The rows of D fall into 4 groups, which share some directions, and each row is roughly a mix of its group's hidden directions.
D, 135 rows:
[[-12  19  23 -10  12   3   4  27  10 -21]
 [-14  15   7 -24  18  20 -18  -9 -15 -11]
 [-15  -5  36  10  23  -3  11  15   7  -1]
 [ 13  -6 -19 -12 -12   3  40  -6  -5   6]
 [ -5  -8   1  22  34  16  -6   7  22  -1]
 [ 16   4  19  13  21  11  23  23  -5  12]
 [ -7 -17 -19 -33 -12   9  12  12  11 -10]
 [ 23 -25   6 -19 -22  -5  -4 -17 -13   7]
 [  8 -22   5  25  24  -1 -15   5 -14  19]
 [ 27  -6 -14 -16 -29   8   3  -8 -19   0]
 [-38  -1  -5  12   2 -16  14  10 -11 -16]
 [  7 -13  -1   9  32  18  12  14 -19 -14]
 [-12 -15  18  16  29  21   7  15   3  -5]
 [ 29   7   4  -4  -1   6  33  13   5  18]
 [-31  12  -9   4   9 -21   1  13   5 -26]
 [-14  16  -5   8 -15   3 -31  12 -16 -19]
 [-23  21  18 -17  11  17   9  18   2 -13]
 [ 18   1 -28  -6 -16  -8 -24 -21   8   3]
 [ -1  19  -2 -13  13  15  39   0  -6 -11]
 [ 35  13  13  -6 -14   4   5  -7  16  20]
 [  0  24   5   3   9  12  38  18   3  -3]
 [ 12  -3  -1   3  22 -17  13 -36  12  -2]
 [  0  11  19  -4   4   1  40   7   2 -20]
 [ -5 -23  -1  -3 -25   3   0   3 -37  -5]
 [-19 -32  -5  10   2  -2 -28  13   5 -10]
 [ 21  -9  -7   1 -23   5 -20   3 -32   0]
 [ 16  23  -4 -22 -14 -14  27   1   2 -11]
 [-13  -8 -10   1  19  33   0   1 -28  -2]
 [-18  10   9  11  29 -14 -11  17 -23  -2]
 [  7  26   4 -13   9  -4  33  21   2  -3]
 [ -5  23  -2 -18  -9  -7   9  30   4 -24]
 [-10 -30 -17  11 -19  16 -20   2  -9   9]
 [-17   1  -2  32  -9  17 -22  17  -1 -10]
 [-26  15  -3  -3 -15  -7 -24  -2  18 -21]
 [ -3  11  -2  10  11  34  18   9 -26   0]
 [ -3  21  -8  -6  16  29  15  -5 -21 -15]
 [-26 -17  15   3  30  -6  15   9   4 -10]
 [ 30   1   7 -12   0 -21  13 -24   7  15]
 [-28 -22  -1  11  -8   7 -21  23  -9  -4]
 [ 15  17  26  -4  23  17  17  16  -3   2]
 [ 15  16   1 -18   4 -20  30 -11   7 -17]
 [ -2   8 -11 -16 -15  -7  -8 -39   7  14]
 [ 11  -4 -28  13 -16  -7 -32 -12   3  -2]
 [ 22  21  22   2   7 -10  13 -21  20  -2]
 [ 14  19  15 -28   8  -3  28  -7  -3   8]
 [ 21  19  -7 -30 -17  -3  18   6 -11  -2]
 [ 30  10   8 -18  11 -15  23 -17   3   2]
 [-32  -3   4  22  26   3  -8  12   3 -10]
 [-25 -14  15  12  26   4 -21  -5 -10  -9]
 [ 32   4  11 -14   1   0  23  -3  12  23]
 [  7  14  23 -27   4 -18  14  22   8  -6]
 [ 20  -4  -3 -21  10   1  30  -4 -21  16]
 [ 19 -12  12   6  25  13 -19  12 -23  -3]
 [  8   4   4 -33 -23 -16   2  10 -10 -20]
 [-17  26  -6   5 -30  -8 -22  -2   8  -4]
 [-44   0  -9   0 -13  -9 -11   8   9  -6]
 [-32 -10  -9  31  13   7   2  13   4   0]
 [ 21  27 -15 -11 -27  -1 -14   1   8  -7]
 [-10  -6  26  12   3   4 -32  -2  23  -4]
 [ 19 -25 -24  22 -12  -9   1  -6  -8  15]
 [-23   7  24   4  15 -13   9  16  21  15]
 [-14   9   6  16   5  15   0  35  -2 -22]
 [-11 -14 -15  20 -15   4 -36  -4  -5   4]
 [ -8  -7 -12  17 -13  -1 -31 -27  14   0]
 [-31  -2  13   7   6 -17  23  18  12  10]
 [  9   0  27   1  21  -1 -34 -13   3  -4]
 [  5 -14 -15  20 -24 -21 -17  -9  16   7]
 [ -2 -18   0  34 -14  10 -28   0  -3   1]
 [ 23   3   6 -31 -14 -21   5 -16  -6 -10]
 [-18 -20 -19  21  -1  17  -7  21 -14  -6]
 [-18 -14   9  -2  -7  -7 -35 -19  12  12]
 [-15   0  18 -23  -6 -19  -5   5 -23 -23]
 [-13 -12 -18  29 -10  10 -28 -11   1  -1]
 [  2  -5   2   2  -3 -20   3 -31  34   4]
 [-18  27  19  -3 -16   1  13  20  19  -2]
 [ 13   2  10   6   3   6  10 -34 -15  27]
 [ 20   3   3 -29   1 -20  25 -12   2  12]
 [ -6 -15   0 -10  32  -4  26  16 -16   2]
 [-29 -24  14  -8   9   1  -6  17  21   4]
 [ 20  25 -22  -1 -22   7   8   2  12  18]
 [ 20 -20   0 -16  23   7  30   5  -8   2]
 [-30  -5 -10   4  13  -4 -25  12 -16 -19]
 [-18  12 -18   8   0  -3 -35  16  14  -5]
 [ -6 -32  -5  10  18  20   0   4 -22  13]
 [-21 -11  12 -20  17   0   5  15  20 -22]
 [ 24  -3   2 -12  19  12  15  16 -26 -13]
 [  9  26  -4 -21 -16 -15  26   6  -2 -13]
 [ 26  22  10 -12  10   3  20   1  -6 -25]
 [ 11  26  36  -7   5   3  15  -3   8  11]
 [-26  -4   3  21  28   9  -4  19  10 -11]
 [ 13 -23 -30   0  13  -5  15 -23  -6  -4]
 [ -5  19   1 -17   0 -13  35  20  -7   8]
 [  2  32 -12 -23   4 -23  16   2   3   4]
 [-16   8  18   0  25 -12  19  15  19  14]
 [ 12   3  14 -12  30  -2  19  22 -17   4]
 [  6 -16 -25  17 -13 -15 -22 -12   9  15]
 [-35 -20  12   7  -6   3  -4   1 -20 -16]
 [ 18  17  -3 -29 -24 -11 -20  -1  -4  -3]
 [ -4 -32   4   2  -7  12 -22 -26 -10   4]
 [ -7 -33  -6   7  -2  -4  16   3 -33   3]
 [-34 -11  12  23  17  -9 -12   7   6   0]
 [ 16 -14   1  25 -10  12 -33  -1 -10   7]
 [ 29  -1  21 -15  14   6  26 -13   3  -2]
 [ 21  16   7 -28  -9  -3  23   4  10  18]
 [  7  10  -1  18 -22   2 -16 -31  18  -9]
 [-18 -23  -5  22 -10   3 -29 -13  -5  -7]
 [ 10  -2   5 -15 -14   5  28  16 -31  -3]
 [ 24  24  10  -2  -8  -1  12 -22  20 -14]
 [-20 -13   3  22  19  -2 -22 -23  -6  11]
 [  9  11 -23  13 -16   6 -29  -7  -1 -23]
 [-37  -4  15   9  -3   1 -20   4  -6 -19]
 [  3  17 -17 -19  -7   6   3 -24  25 -18]
 [ 15  26  -5 -34  -8   2  17  -5   6  -9]
 [-40  -3 -13  16  -4  -8 -16  -2  -6 -13]
 [-20   1  -7  -4 -15   9  22  11  -9 -33]
 [  0 -23  21  15  11  14 -31   0   9  -3]
 [ 33  -3   1   4  -1  20  30   5  -2  11]
 [-24  15  -2  10 -20  -3 -32   2   5 -12]
 [ 10  -1  -3 -10   9  -8  32 -25  23  -2]
 [-17   2  13  -6  23   2  -9  24 -11 -27]
 [-11  26   9 -26  -2  15  17  14 -16   3]
 [  5   7  -9 -31   5   1  19 -26  20  -2]
 [-18  -5  -4  -1 -12   5  -7  42 -14  -2]
 [-11 -24 -18  12 -16 -10 -26 -15  -4  12]
 [ -5   7 -11  12  10   9 -41   7  18   6]
 [ 22 -20  -1  27  17   3  19  15  -9  -1]
 [ 35 -14   0  -1   8 -24  22   0   1   5]
 [-19 -11   4   3 -27  15 -16  -9 -14 -24]
 [-27 -17  -4  19   0   9 -30  15  -4   4]
 [ 32  -6  -9 -20 -28  -7   8 -10   2   6]
 [ 17  -7  -3 -22  11 -15  10 -34   5   8]
 [-21 -19 -17  25  25  -4  -1 -11   4  -9]
 [  7  13   5 -13  12 -20  33 -12   4 -19]
 [ -1  17   3  -9  24 -16 -30 -10  17 -10]
 [  6 -37 -17  19   0  -3 -16  -1 -12  11]]
In each list below, three rows fit none of the groups, and each other row fits one group, some only roughly. Which are they? Name them in the order they come.
  J_193: [  7 -40   2   8  18  -8  -4 -21   8  -2]
  J_959: [ 13  -5  -2 -26 -37   7 -10  -2  -3 -12]
  J_794: [-11   2   8  12 -22 -13 -34   6  16  10]
  J_463: [-35  22  -2  13  12   2  -4  19  -5 -11]
  J_182: [  8  15  -9 -17 -21 -12  23   4  11  26]
  J_231: [-11   8   6  14 -11  27 -27  21  -2  -9]
  J_88: [-27  25   0  -1 -28   6 -15  11   7  -3]
  J_239: [ 16 -17  -5  -6  -8  17 -36   9 -11   9]
  J_948: [  0 -23  -5   1  18  -1   9 -37  12   8]
  J_21: [-13  13  29  -8  25   0  10   8 -15 -18]
  J_717: [-14 -21 -30  17   2  21   3  -5 -15  -7]
  J_161: [ 33 -23   2 -12 -12  -1 -22  -3  -7  11]
 : J_959 J_231 J_161
  J_346: [ -2  -8  22  -7  32  -8  12   0   5 -27]
  J_480: [ 26  35   0   4 -13   7  15   3   5  14]
  J_205: [ 13  10  21 -12  27  -2  24  -9   8 -17]
  J_974: [-12   9  15  23  -4  16 -31  19  -3  -7]
  J_777: [-23  -1  25   1  27  14 -14  -6  -3 -17]
  J_670: [ -2  21   3 -19  -3   1 -10  -3  16 -37]
  J_989: [ 37  23  -2 -18   8  -8   7  -8   2  12]
  J_961: [ 26 -18 -17  11  17  -2  -3 -20   8  20]
  J_524: [-28 -10  -3   0   1  -9 -24  24   0 -22]
  J_546: [ 28  20   3  -5  15 -13  27  -6  -3  15]
  J_633: [-9 31 18  7  1  1 -9 19 26 -1]
  J_107: [ 18  12  33 -16  -3  -4 -14 -11  15 -15]
  J_789: [ -1   4   4   3  27  -8  14 -22   5  32]
  J_814: [  8 -24 -29  -3 -15  -3  -8 -24 -13  -1]
  J_252: [-14  11   3   1  -8  -2 -44  10   9  -9]
 : J_480 J_107 J_789
  J_18: [16  8  9  1  6  2 44 -3  1 15]
  J_23: [-4 -6  6 26 33 12 -7 21  6 -2]
  J_735: [ 11  28   2 -13   9 -10  29  -1  15 -15]
  J_240: [  0 -32 -21  12 -13 -12 -20  14  -3   0]
  J_202: [ -1  -9  13  -8 -27  17   9  15 -28  11]
  J_493: [ 32   4  -2 -17 -26   3  -8 -22   3   3]
  J_476: [  7  -3  -7  -7 -10  -9 -18 -43   0  -7]
  J_658: [ -1  21  11 -13  33  -3  22  12   6  -2]
  J_338: [-10   6   0   9 -11   2 -35 -17  19 -20]
  J_226: [ 15  -9 -15 -19  -2  -5  28  -2   5  29]
  J_444: [ 29  24   6  -9   6   0  13 -25   3  15]
 : J_23 J_493 J_476
  J_803: [ -1 -33   3  17 -13  -2 -20  -3 -20  15]
  J_552: [ 26   9   2 -28  -6 -14 -23 -11  12  -6]
  J_77: [ -1   6  -3  37  -4  26  -7 -20   4  -1]
  J_400: [-23 -34  -8  24 -10   1  -3   3  -8   5]
  J_356: [-13  19  12  -5 -13   7  17  36  -4   3]
  J_208: [ 22  20   0   6  -2 -10  21  24  14  18]
  J_652: [ -3  19 -11   3  12  11  20  35 -10 -11]
  J_617: [ 14 -31 -32   7 -11   2 -10 -10  -4   4]
  J_762: [  5 -13  -8 -24  19  -6  34  -1  10   6]
  J_827: [  5   8  -4  -7 -16  -9  45   1  -5  -7]
  J_68: [-18  11  15  -9   2  -3 -23  34  -2 -10]
  J_186: [ 13 -18 -32  11   7  21 -10  -6 -16   4]
  J_845: [ 24   8  10   3  18   6  28   1 -22 -13]
  J_109: [-15  -8  17   7 -25   9 -24  12 -23  -4]
 : J_652 J_617 J_186
  J_505: [-14   9  19  -5   0  20 -32   9  13 -13]
  J_701: [ 33   7  18  -8  21  12   8 -18   9   4]
  J_741: [-21   7 -10  13 -13  -9 -14 -27  21 -15]
  J_729: [14 30 -7 -7  9 -8 26  8  9 20]
  J_714: [ 10  -5  20 -15  25  -5  20  26   3  -9]
  J_370: [ -8   6 -32  10 -31   4 -14  -6 -12   1]
  J_877: [ 15   5  29 -16   6  10  20  18  10 -15]
  J_621: [ 23  25  12 -13  -9  -4  17  16  20   4]
  J_256: [-36 -11 -10  18  -5  22 -12   5   8  -3]
  J_229: [-10   5  12  23  -2   2 -36  -6  20  -5]
 : J_505 J_729 J_621
  J_43: [-22  14 -11  -6 -16 -16 -18 -12  26   8]
  J_143: [-17  -4   8  15  21 -17  13  27  -6  16]
  J_198: [-35   4  27   2  15  13   6   0 -10  -4]
  J_27: [ 20  25   3 -27  -2  -3  21  13   3 -14]
  J_832: [-14 -19 -15   1 -19   6 -31 -19  -3   5]
  J_808: [ 10  16  10 -14  19  -6  27  14   6 -23]
  J_963: [-22  29  -6  13  -8   0 -20   4  22 -11]
  J_766: [-10   1 -28  26 -13  -1  -7 -15   9  22]
  J_573: [-32 -13 -14   8  -2   0 -30  -1   1 -14]
  J_608: [ 20  -6 -19 -26   4   2  21 -16 -20  -3]
  J_565: [-30 -19  -4   4  21 -22  12   2   4  15]
 : J_198 J_832 J_963
  J_360: [ -1  13   3 -21 -25 -28  -2  -4  22   6]
  J_746: [25 34 -6 -2 -5  0 17 17 10 -7]
  J_194: [ 26 -14   0 -29   7  -7  16 -14 -17   1]
  J_526: [ -7  15  20 -11  16   3  38  -3  -5  -3]
  J_183: [ -2 -21  -8 -11 -10 -11  26 -16  12  26]
  J_166: [-26  -4   2  10  11  -1  18  -7   7 -35]
  J_512: [-35  -9 -10  18 -15  -3 -23  -5   4  -6]
  J_622: [-10 -26   4  13  19  17 -23  16  13  -3]
  J_774: [-26 -22 -14  15 -15   0 -23  10  -9   1]
  J_482: [-27 -14  15  12  -5   4 -18  27  12  -5]
  J_743: [  9  -6 -11 -20  29   1  15 -12  -8 -25]
  J_500: [-30  -2  -6  10 -12  -5 -34  -5  13  -4]
  J_904: [  8 -26  -6  19 -26  20  -7  -6 -10  11]
  J_660: [ 33  -7  18 -25   5  -8   9   6 -15  -6]
  J_92: [ 32  -5   6 -18   8  -8  22  -2 -19  14]
 : J_194 J_526 J_660
  J_892: [  8   7  23  -2  11 -14  16 -20  31   1]
  J_508: [ 11 -16  -1 -30  -4 -19  15 -16 -18  -6]
  J_591: [ 16   9 -21 -16 -37 -10  -8   1   1   6]
  J_440: [-16 -39  -8   6  21   5   4 -11   8   3]
  J_986: [ 12 -22  -8   3 -16  27 -29  -1   1  -5]
  J_320: [ 14 -29 -33   2  -2  -4  -6  -7   0  19]
  J_249: [-18  -2 -24  -6 -19 -27 -20   2  -1 -10]
  J_767: [  6 -14  -3   3  22   0  41  -6 -10  -4]
  J_296: [-10  33   6 -11  -9 -15 -15  24  -3   9]
  J_561: [ 35   6  -3  -5  19  -6  12 -26   0  -7]
  J_536: [-30 -20 -17  -9  -9 -23   5 -10 -14  -5]
  J_568: [ -3 -13  11 -10  24  16   9  -8 -30 -18]
  J_687: [ -8 -28 -10  11 -17  10 -26   9 -16  -8]
  J_185: [  0  16  14 -10  14 -10  10  28  -7  28]
 : J_508 J_320 J_687
  J_36: [  5 -24  -4   4  14  -2  34  -4 -13  19]
  J_639: [ 30  26   7  -9 -14   6  14  19   3   8]
  J_920: [  2  -2 -38 -10 -22  -9 -20   1   3   7]
  J_133: [-26 -24  -5  13  24  -5   0  11 -16   9]
  J_206: [ 28 -12 -10 -14 -17  24 -14  11 -12   0]
  J_260: [ 24  -3  14  -7  33  -2  13 -12  16  -8]
  J_228: [-19  -2  26  12  19  23  10   8 -18   3]
  J_543: [ 23  13  19 -19  14   4  26   4   7 -13]
  J_542: [  4  36  -8 -19  -6  -1  24   8   9   7]
  J_796: [ 21  21   7  -5 -21   6  22  24  -5   2]
  J_893: [-15 -11   0   5   5   6 -43  12 -13  -2]
  J_937: [-20  -3 -18  21 -10   5 -32   3  -1  17]
  J_210: [-22  -6 -16  24  -8   8 -24   1 -10  20]
  J_420: [ -8 -43  -4   2  -1   8  -5   2 -23   4]
  J_884: [  3  -3 -10 -15 -16 -12  33 -11  -1  25]
 : J_920 J_542 J_420
  J_128: [  4 -12 -15   7 -39  16 -15  -8   0   7]
  J_987: [  1  13   3 -13  31 -20  27   6  -1   9]
  J_396: [ 17 -33 -18 -12  -1  -3  17   4 -20  -1]
  J_627: [  3  22  20 -13  15  -4  32  -1  -7 -14]
  J_654: [ 33  21  -1 -17   7  11  21   9   1   5]
  J_220: [ -8  25  26   1  13  13  11  24   2 -12]
  J_646: [-26   0 -27  -6 -11 -15 -10  26   5  -1]
  J_819: [-28   4  20   1  18  -7  17   6 -16 -19]
  J_530: [ 24  28  17 -24  -7   3   8  -8 -10   7]
  J_970: [  1 -12 -15  13 -15   8 -32 -10   0  25]
  J_235: [ 30  26   1  -2   9  13  10 -14  11  17]
  J_943: [ -8 -17 -18   8 -15   0 -30 -19 -12 -13]
  J_828: [-23 -31 -26   6  -7   6 -11  -7 -10   1]
  J_207: [-15  14   3 -25 -26  12 -23  13   1   1]
 : J_396 J_646 J_207
  J_786: [-18  -1 -20  22 -19  22 -16   5 -12   5]
  J_349: [  9  -5  -7 -25 -24 -29   6  -7  -5 -16]
  J_815: [ 27 -20 -17 -10  10  11  24 -14  -7  -3]
  J_872: [-16  35   2 -10  -4 -23  18   5   8  -4]
  J_159: [ 21  36  -7 -14 -12  -5  -2  -9   2  17]
  J_863: [ -7   0  23 -20  19 -13  22  -8  12 -19]
  J_581: [  0  36  10   5  14 -11  19  10  16  11]
  J_848: [-28   5   9  15 -17   5 -27   2  19   4]
  J_659: [-16   6 -12   8 -15  21 -32  20  -2   0]
  J_227: [  5 -21 -16  17 -20   0 -29 -18   4   5]
  J_557: [ -5  -1  -6  17  27  12 -25 -17  17 -12]
 : J_863 J_581 J_659
